In the rows, zero is written as 128.
Rotation paths and how fast each direction turns (degrees per step)
Each turn is a multiple of 5 degrees from 10 to 175, or 0.
Each row of a path follows its step; steps can be skipped.
path 1
step 0: [117 126 123 118 125 130 125 121 127 126 137 122 131 123 115 122 122 133
 126 122 124 127 130 140 131 134 128 130 135 128 122 127 128 126 121 130
 129 129 120 124 138]
step 1: [126 127 120 122 119 132 124 132 128 131 124 127 125 131 122 118 121 120
 121 127 128 121 117 122 132 124 130 128 122 115 127 135 117 128 131 130
 128 128 130 133 118]
step 2: [125 127 127 129 133 130 134 120 127 130 136 121 130 114 117 127 125 126
 129 125 114 124 123 136 124 124 129 124 128 123 121 117 128 130 126 132
 120 126 121 121 125]
step 3: [131 125 124 121 126 126 113 128 123 132 133 123 130 127 122 110 122 122
 124 130 126 127 126 131 134 140 126 129 131 127 127 137 120 131 121 129
 133 129 128 131 123]
step 4: [129 130 126 129 120 131 126 124 131 132 123 122 127 125 120 134 125 125
 133 123 123 113 117 133 131 131 130 121 122 115 120 123 130 122 133 135
 122 133 128 124 124]
step 7: [127 121 125 126 127 131 129 126 124 132 132 132 124 108 125 120 130 131
 126 128 117 120 126 137 131 127 128 122 119 121 122 117 123 130 128 131
 126 129 123 129 125]
step 12: [126 121 121 125 119 134 125 128 121 131 129 129 120 117 124 122 130 127
 130 130 124 125 123 129 144 132 128 125 118 120 121 123 119 122 130 136
 131 131 129 126 126]
step 15: [135 129 122 127 129 128 122 132 128 136 132 124 131 124 124 127 128 124
 126 130 112 125 119 122 129 127 129 122 118 114 129 123 124 130 132 132
 122 125 125 125 115]
step 17: [131 124 117 117 116 131 122 133 130 135 125 127 126 131 124 123 129 126
 126 126 126 121 121 122 138 137 130 129 120 116 125 133 122 123 129 135
 133 130 129 131 123]
[126 128 130 128 128 128 127 126 125 126 126 125 128 127 128 129 127 129
 128 129 130 131 127 124 130 127 127 124 130 129 124 127 128 127 126 130
 125 128 130 129 129]	175
[130 127 130 128 131 132 126 128 127 128 128 128 129 126 127 128 129 124
 127 132 129 128 130 126 126 127 132 125 127 129 127 127 129 130 128 127
 130 130 126 127 128]	85
[129 130 126 130 127 131 129 128 130 130 123 129 126 130 129 127 126 127
 130 127 126 127 128 126 130 129 129 127 127 130 127 126 126 127 127 126
 129 130 127 131 129]	135
[126 130 131 130 129 129 125 129 130 128 129 125 130 131 130 127 128 127
 126 128 126 128 126 126 129 128 129 130 129 124 130 127 128 128 129 128
 128 128 132 129 127]	155
[127 128 128 125 125 131 126 129 128 124 125 129 126 129 125 128 131 130
 126 128 128 129 127 128 129 127 130 130 128 128 130 124 130 127 127 129
 129 127 127 128 130]	60
[129 128 128 131 127 128 122 128 124 128 128 131 128 127 130 127 127 129
 129 127 126 128 130 129 128 131 127 128 131 129 127 125 129 126 130 130
 129 129 128 127 126]	85
path 2
step 0: [129 133 120 131 138 119 128 123 129 124 128 133 135 125 130 125 120 129
 128 129 131 142 130 122 127 129 121 132 134 121 132 123 123 137 122 124
 125 135 129 132 138]
step 1: [123 118 125 118 130 125 126 129 124 129 129 130 139 129 120 134 121 132
 129 137 121 135 120 125 126 137 123 119 125 135 130 128 135 132 123 128
 127 122 135 125 126]
step 7: [123 122 127 128 125 128 127 129 129 133 130 127 124 129 129 122 128 125
 139 121 120 133 140 129 126 131 130 137 121 142 119 127 126 121 129 126
 124 136 137 130 125]
step 8: [132 129 122 131 130 128 120 115 120 130 136 122 121 125 134 128 128 129
 134 127 129 122 121 136 133 123 119 132 132 123 118 123 126 126 123 134
 132 130 138 127 122]
step 11: [135 132 123 131 130 122 135 125 125 129 128 122 126 130 115 124 119 129
 123 125 128 136 127 119 130 131 132 130 134 132 126 131 129 137 130 123
 125 143 128 130 139]
step 12: [124 121 117 122 131 135 121 128 129 133 123 129 125 131 125 137 120 135
 129 129 128 141 122 128 127 137 119 134 131 133 124 133 131 128 134 127
 121 122 130 125 126]
step 13: [128 126 125 128 132 124 121 134 128 135 127 121 128 126 130 133 130 121
 140 132 118 127 121 128 136 131 126 130 122 122 140 122 127 123 134 134
 131 121 121 125 119]
step 14: [130 128 133 126 131 128 125 127 126 124 133 129 136 129 130 127 124 122
 115 133 118 117 137 138 132 122 131 127 126 122 128 130 125 119 132 133
 128 131 116 133 132]
step 17: [122 127 131 125 134 131 135 120 134 122 126 135 125 124 125 120 130 125
 128 128 119 126 114 127 129 128 126 131 134 135 126 125 119 133 131 130
 118 125 128 121 117]
[129 129 129 126 125 128 130 129 132 129 129 128 130 128 130 127 128 127
 127 126 125 124 126 129 128 128 127 126 126 128 131 128 128 129 132 126
 126 128 128 124 128]	95
[127 127 128 129 126 131 126 126 126 130 127 127 128 127 129 131 131 129
 130 126 125 127 127 128 130 127 128 129 130 129 128 127 127 124 128 131
 125 128 126 127 130]	70
[127 131 128 127 130 128 130 128 129 125 127 128 131 127 126 128 128 130
 129 124 129 133 126 126 129 129 128 127 127 129 128 129 127 129 128 129
 125 130 128 128 127]	65
[126 127 129 126 128 126 125 128 127 129 129 132 129 129 128 129 128 128
 123 125 130 129 130 129 126 128 125 130 126 129 129 128 127 126 129 129
 127 129 128 128 129]	160
[127 126 129 126 129 128 125 130 129 127 128 124 129 128 126 132 126 127
 127 127 128 129 128 127 128 126 129 129 132 126 130 126 132 130 129 127
 126 129 129 129 128]	35
